In the data rows, 128 means zero.
Each row below has a hidden score, from 0 to 20, with 10 about the middle. What is it? The score is a weighted sum of the row's numbers plus the product of two more (or one squared), each taken from its middle value.
tensor([ 90., 243., 135.,  85.,  88.,  90.,  63.,  74.,  94., 133., 130., 133., 229.,  67.,  99., 108.]): 14
tensor([ 87.,  82.,  92.,  92., 116., 156., 171., 201., 141., 140.,  96., 119.,  97., 107., 174., 114.]): 12
tensor([ 92., 102., 110.,  93., 119., 168., 141., 193., 150., 144., 100., 121., 114., 102., 194., 122.]): 9
tensor([137.,  87.,  98., 143., 159., 131., 199., 156., 148., 100., 104.,  94.,  97., 132., 107., 131.]): 13
tensor([126., 149., 152., 129., 130., 135., 110., 122., 134., 146., 147., 149., 140., 135., 141., 143.]): 7
tensor([152., 142., 126., 158., 155., 124., 123., 123., 152., 131., 160., 127., 138., 118., 107., 158.]): 7
tensor([102., 145., 171., 107., 109., 143.,  99., 117., 119., 153., 124., 167., 134., 139., 182., 125.]): 8
tensor([151., 129., 135., 144., 162., 155., 138., 151., 164., 103., 110.,  93., 145., 112., 129., 145.]): 9
tensor([146., 100., 142., 146., 146., 152., 167., 147., 140.,  96., 103., 102., 104., 166., 139., 132.]): 10
tensor([130.,  92., 144., 129., 130., 153., 169., 143., 128.,  98.,  94., 107.,  96., 194., 155., 121.]): 10
tensor([129., 133., 144., 127., 142., 161., 128., 156., 155., 119., 112., 117., 137., 119., 161., 141.]): 10
tensor([123., 112., 120., 125., 145., 159., 157., 170., 158., 121., 117., 115., 116., 125., 148., 140.]): 9
tensor([ 98., 243., 121.,  95.,  95.,  82.,  63.,  71.,  98., 125., 151., 125., 232.,  66.,  84., 118.]): 15
tensor([155., 100., 152., 162., 128., 113., 137.,  95., 109.,  99., 126., 125.,  94., 249., 106., 119.]): 13
tensor([117., 135., 149., 114., 132., 162., 121., 153., 147., 131., 114., 126., 141., 119., 173., 138.]): 9
tensor([128., 129., 193., 125., 121., 153., 117., 124., 126., 113., 110., 128., 121., 180., 169., 130.]): 9
tensor([200., 103., 177., 174., 147., 139., 149., 113., 122.,  75.,  80.,  78., 108., 183., 107., 119.]): 11
tensor([185.,  86., 121., 187., 140., 105., 178.,  97., 109.,  75.,  92.,  82.,  90., 218.,  81., 111.]): 12
tensor([107., 154., 129., 120., 117., 108.,  93., 100., 118., 179., 184., 185., 130., 116., 117., 136.]): 7
tensor([131., 142., 121., 144., 135., 109., 109., 106., 130., 163., 189., 161., 128., 125., 104., 150.]): 7
tensor([123.,  85., 103., 123., 144., 151., 203., 178., 149.,  92.,  90.,  87.,  97., 132., 130., 120.]): 13
tensor([167., 121., 147., 173., 148., 120., 130., 110., 129., 115., 148., 129., 113., 176., 110., 143.]): 9
tensor([202., 112., 154., 193., 157., 124., 141., 107., 126.,  82., 105.,  90., 111., 171.,  98., 130.]): 10
tensor([115., 145., 177., 117.,  95., 102.,  85.,  82.,  92., 146., 154., 210., 113., 178., 120., 118.]): 17
tensor([ 84., 122., 139.,  78.,  96., 179.,  98., 168., 133., 130.,  89., 118., 133.,  88., 244., 112.]): 6
tensor([ 87.,  81.,  88.,  91., 114., 143., 193., 186., 132., 142., 101., 126.,  89., 127., 155., 115.]): 19
tensor([125., 187., 220., 122., 104., 110.,  79.,  83., 102., 124., 132., 163., 145., 155., 129., 123.]): 10
tensor([116., 112., 116., 116., 140., 153., 149., 170., 158., 143., 125., 125., 117., 121., 155., 139.]): 9
tensor([ 82.,  88.,  90.,  80., 106., 167., 150., 227., 138., 126.,  81., 102.,  97.,  85., 198., 109.]): 13
tensor([ 75., 100., 115.,  88.,  96., 155., 128., 164., 142., 177., 101., 178.,  93., 111., 198., 117.]): 11
tensor([ 87., 126., 102., 102., 105.,  95.,  92.,  98., 109., 214., 198., 201., 115.,  93., 104., 133.]): 10
tensor([102., 116., 145., 101., 114., 174., 128., 169., 138., 124.,  98., 118., 119., 121., 210., 121.]): 7
tensor([ 85., 124.,  95.,  95.,  97.,  92.,  85.,  93., 102., 224., 191., 220., 111.,  95., 103., 122.]): 10
tensor([ 86., 110., 120.,  82., 103., 188., 111., 197., 139., 114.,  75.,  97., 127.,  87., 238., 108.]): 10
tensor([114., 163., 194., 118., 105., 123.,  89.,  94., 110., 141., 139., 173., 137., 153., 148., 127.]): 8
tensor([131., 124., 144., 125., 144., 160., 139., 156., 149., 120., 114., 114., 130., 129., 158., 141.]): 9
tensor([ 79.,  78.,  84.,  81., 104., 140., 184., 186., 120., 152.,  93., 135.,  86., 128., 175., 106.]): 18
tensor([111., 105., 158., 103., 118., 172., 131., 153., 126., 113.,  94., 122., 107., 153., 210., 116.]): 10
tensor([141., 150., 163., 124., 140., 166., 115., 145., 152.,  98.,  98.,  95., 168., 107., 154., 136.]): 9
tensor([134., 107., 120., 146., 145., 127., 148., 129., 134., 138., 150., 143., 107., 163., 121., 143.]): 9
tensor([194., 127., 130., 196., 163., 112., 131., 106., 137., 102., 142., 103., 123., 144.,  91., 147.]): 8
tensor([210., 109., 120., 184., 179., 128., 149., 125., 156.,  75.,  88.,  72., 129., 102.,  93., 135.]): 10
tensor([239., 120., 124., 224., 169.,  98., 121.,  90., 129.,  76., 109.,  78., 122., 112.,  70., 135.]): 9
tensor([ 89., 147., 114.,  86., 110., 142.,  95., 155., 147., 188., 129., 143., 158.,  79., 169., 135.]): 12
tensor([ 78., 122., 107.,  80.,  98., 139.,  96., 150., 130., 213., 117., 172., 120.,  85., 189., 119.]): 12
tensor([ 87.,  80.,  95.,  94., 106., 133., 179., 154., 116., 149., 104., 156.,  87., 175., 168., 111.]): 12
tensor([107., 145., 101., 119., 112.,  83.,  81.,  79., 101., 181., 250., 187., 122.,  90.,  79., 137.]): 7
tensor([ 88., 221., 131.,  99.,  86.,  92.,  49.,  82., 111., 111., 111., 103., 253.,  63.,  60., 107.]): 8
tensor([101.,  86., 112., 102., 119., 163., 178., 179., 135., 117.,  96., 112.,  98., 143., 172., 118.]): 10
tensor([175., 133., 185., 176., 132., 117., 115.,  94., 114.,  96., 121., 117., 114., 201., 106., 130.]): 11
tensor([142., 151., 115., 146., 166., 122., 117., 130., 158., 132., 159., 113., 159.,  91., 101., 165.]): 7
tensor([ 88.,  74., 120., 101., 108., 158., 159., 202., 138., 106.,  92., 122., 115., 110., 198., 120.]): 9
tensor([ 94., 165., 110.,  98., 101.,  95.,  77.,  89., 107., 202., 194., 195., 140.,  87., 106., 130.]): 11
tensor([ 98.,  98., 129.,  95., 116., 170., 149., 178., 132., 119.,  89., 117., 103., 136., 209., 119.]): 10
tensor([217., 119., 144., 197., 167., 121., 132., 107., 136.,  79., 104.,  81., 128., 135.,  90., 135.]): 9
tensor([ 81., 155., 101.,  80.,  89.,  85.,  71.,  83.,  95., 223., 188., 213., 131.,  77., 100., 116.]): 15
tensor([ 98., 132.,  97., 110., 110.,  92.,  90.,  89., 111., 206., 221., 195., 119.,  99.,  92., 137.]): 9
tensor([ 76., 114.,  83.,  78.,  87.,  74.,  74.,  75.,  89., 239., 199., 227., 106.,  75.,  82., 112.]): 15
tensor([ 85., 235., 113.,  80.,  83.,  75.,  64.,  68.,  89.,  99., 107.,  96., 255.,  54.,  79., 101.]): 16
tensor([ 99., 229., 117.,  89.,  94.,  84.,  62.,  75.,  97., 101., 113.,  94., 255.,  61.,  77., 112.]): 12
tensor([123., 141., 127., 116., 147., 155., 123., 164., 169., 124., 117., 107., 160.,  96., 152., 145.]): 8
tensor([ 91.,  95., 117.,  95., 118., 157., 156., 174., 136., 140., 102., 133., 100., 133., 189., 120.]): 10
tensor([110., 122.,  97., 133., 126.,  88.,  98.,  90., 116., 183., 236., 180., 109., 108.,  80., 143.]): 6
tensor([135., 164., 188., 137., 115., 118.,  92.,  91., 110., 132., 156., 167., 134., 165., 125., 135.]): 9
tensor([ 93.,  79.,  91.,  99., 112., 136., 213., 164., 118., 113.,  91., 112.,  86., 169., 144., 107.]): 18
tensor([163.,  95., 173., 149., 134., 154., 156., 126., 124.,  80.,  83.,  89., 104., 200., 137., 120.]): 11
tensor([115., 119., 108., 136., 121.,  93., 104.,  91., 111., 172., 212., 194., 106., 138.,  92., 137.]): 6
tensor([136., 134., 141., 130., 144., 155., 130., 149., 154., 124., 117., 115., 140., 119., 146., 145.]): 9
tensor([156., 120., 182., 157., 135., 130., 128., 104., 120.,  99., 118., 122., 108., 213., 126., 130.]): 11
tensor([ 96., 222., 112.,  89.,  99.,  91.,  64.,  83., 108., 129., 129., 114., 252.,  62.,  91., 119.]): 10
tensor([140.,  87., 129., 132., 139., 160., 201., 154., 133.,  76.,  77.,  76.,  95., 156., 130., 110.]): 11
tensor([ 83., 116., 112.,  80., 104., 155., 107., 171., 134., 182., 113., 151., 119.,  94., 206., 123.]): 9
tensor([111., 163., 146., 112., 122., 141., 105., 131., 139., 150., 131., 143., 162., 109., 158., 143.]): 7
tensor([131.,  85., 115., 126., 138., 158., 208., 166., 140.,  78.,  78.,  76.,  97., 146., 132., 110.]): 12
tensor([196., 128., 171., 189., 151., 116., 124.,  99., 121.,  91., 119., 103., 119., 180.,  97., 134.]): 10
tensor([ 96., 105., 137.,  91., 112., 185., 131., 181., 137., 116.,  85., 109., 115., 116., 220., 117.]): 10
tensor([ 83.,  85.,  96.,  83., 108., 165., 158., 201., 134., 141.,  91., 120.,  96., 109., 199., 108.]): 11
tensor([189., 143., 155., 185., 154., 116., 115., 100., 133., 100., 137., 109., 138., 147., 102., 151.]): 8
tensor([ 95., 130.,  96., 114., 105.,  82.,  80.,  79., 101., 200., 235., 201., 112.,  95.,  82., 128.]): 7
tensor([127., 113.,  95., 128., 164., 140., 152., 181., 182., 124., 124.,  96., 134.,  82., 112., 151.]): 12
tensor([115.,  94., 119., 109., 133., 172., 170., 194., 152.,  99.,  88.,  94., 103., 118., 160., 123.]): 11
tensor([202., 122., 177., 197., 142., 112., 119.,  93., 120.,  84., 109.,  95., 118., 186.,  94., 130.]): 10
tensor([ 72., 238.,  91.,  71.,  74.,  66.,  61.,  61.,  75., 113., 109.,  99., 255.,  48.,  71.,  92.]): 18
tensor([141.,  83., 130., 125., 129., 160., 202., 150., 123.,  74.,  70.,  76.,  92., 173., 136., 104.]): 12
tensor([ 94.,  82.,  91., 108., 127., 129., 187., 165., 133., 152., 124., 136.,  92., 143., 136., 123.]): 15
tensor([ 92.,  87.,  97.,  96., 123., 151., 172., 193., 140., 146., 108., 127.,  95., 118., 164., 120.]): 13
tensor([117., 130., 115., 122., 139., 135., 121., 138., 149., 169., 160., 155., 127., 116., 133., 149.]): 8
tensor([131., 178., 129., 125., 140., 130.,  96., 127., 151., 121., 129., 105., 204.,  83., 113., 144.]): 7
tensor([139., 116., 213., 135., 113., 134., 116.,  99., 108.,  94., 100., 120., 108., 230., 144., 115.]): 10
tensor([ 82., 128.,  97.,  86.,  90.,  83.,  74.,  80.,  94., 218., 185., 232., 111.,  92., 100., 114.]): 10
tensor([108., 152., 108., 119., 122.,  88.,  86.,  91., 114., 187., 222., 184., 131.,  98.,  91., 138.]): 9
tensor([207., 116., 156., 188., 159., 123., 138., 110., 133.,  81., 105.,  88., 118., 158.,  94., 133.]): 10
tensor([ 90., 100., 116.,  83., 109., 183., 129., 198., 138., 121.,  84., 105., 108., 100., 228., 113.]): 9
tensor([ 92.,  86., 101.,  91., 116., 165., 183., 196., 136., 112.,  87., 106.,  92., 128., 179., 107.]): 11
tensor([125., 140., 131., 124., 142., 149., 119., 151., 157., 137., 128., 122., 148., 110., 149., 148.]): 8
tensor([ 78., 130., 114.,  74.,  95., 139.,  88., 137., 119., 207., 116., 179., 127.,  85., 207., 112.]): 9
tensor([ 93., 184., 104., 105.,  96.,  76.,  69.,  68.,  91., 181., 231., 195., 148.,  77.,  74., 125.]): 9
tensor([179., 115., 189., 166., 141., 136., 135., 111., 123.,  81.,  95.,  94., 117., 184., 122., 125.]): 9
tensor([132.,  88., 114., 125., 144., 157., 190., 174., 153.,  95.,  90.,  88., 102., 127., 135., 125.]): 12
tensor([200., 133., 153., 191., 154., 118., 121.,  97., 127.,  94., 128., 102., 131., 151.,  96., 138.]): 8
tensor([137., 113., 117., 140., 162., 148., 157., 165., 163., 112., 113., 100., 124., 111., 128., 145.]): 10
tensor([126., 139., 170., 132., 122., 136., 114., 114., 126., 137., 140., 159., 122., 161., 148., 137.]): 9
tensor([ 84.,  94., 118.,  84., 100., 190., 126., 199., 129., 105.,  76.,  95., 107.,  99., 242.,  99.]): 10
tensor([144.,  92., 112., 133., 153., 155., 192., 170., 152.,  82.,  85.,  82., 103., 126., 122., 123.]): 12
tensor([ 92., 182.,  98., 101.,  97.,  79.,  69.,  76.,  97., 192., 217., 193., 156.,  75.,  84., 128.]): 11
tensor([139., 121., 149., 139., 143., 158., 143., 145., 144., 112., 113., 113., 120., 153., 152., 137.]): 10
tensor([153., 160., 211., 149., 120., 119.,  97.,  93., 109., 112., 131., 140., 133., 176., 124., 128.]): 9
tensor([137., 174., 198., 128., 122., 128.,  94.,  98., 124., 124., 130., 141., 153., 145., 139., 131.]): 8
tensor([179., 106., 142., 188., 143., 107., 139.,  94., 119.,  93., 127., 110., 101., 209.,  97., 132.]): 10
tensor([136., 137., 190., 138., 119., 124., 108.,  99., 112., 126., 132., 158., 118., 194., 138., 129.]): 11
tensor([206.,  97., 143., 193., 157., 120., 161., 109., 124.,  76.,  90.,  80., 103., 173.,  88., 120.]): 11
tensor([105., 157., 104., 109., 111.,  90.,  81.,  91., 115., 195., 220., 182., 142.,  86.,  89., 141.]): 14
tensor([203., 138., 178., 179., 152., 131., 118., 106., 132.,  81., 103.,  88., 141., 145., 106., 135.]): 9
tensor([ 90., 142., 102., 100., 105.,  93.,  81.,  87., 111., 209., 209., 201., 126.,  87.,  95., 131.]): 9
tensor([ 94.,  92., 105.,  99., 117., 146., 152., 163., 129., 162., 116., 155.,  96., 139., 171., 121.]): 10
tensor([143., 118., 102., 167., 144.,  94., 117.,  96., 122., 154., 227., 154., 110., 127.,  82., 153.]): 3
tensor([115., 151., 127., 120., 130., 137., 108., 134., 143., 163., 155., 152., 144., 110., 141., 147.]): 7
tensor([ 85.,  77.,  93.,  89., 103., 158., 201., 197., 122.,  98.,  78.,  98.,  85., 136., 178.,  98.]): 13
tensor([ 99.,  92., 118.,  97., 121., 176., 160., 197., 140., 109.,  86., 103., 104., 119., 194., 113.]): 10
tensor([105., 112., 135., 106., 124., 164., 135., 166., 145., 141., 112., 133., 117., 128., 191., 129.]): 8
tensor([155.,  87., 133., 153., 145., 146., 190., 142., 131.,  81.,  83.,  88.,  98., 169., 121., 120.]): 11
tensor([212., 110., 149., 187., 164., 131., 145., 114., 137.,  81.,  94.,  82., 118., 145.,  96., 134.]): 10
tensor([136.,  98., 177., 132., 121., 147., 144., 116., 115.,  96.,  92., 117.,  99., 228., 150., 115.]): 13
tensor([141.,  85., 115., 133., 148., 155., 199., 167., 143.,  82.,  81.,  80.,  99., 132., 125., 118.]): 11
tensor([143.,  95., 101., 140., 168., 143., 184., 178., 172.,  92.,  98.,  82., 111.,  98., 108., 136.]): 12
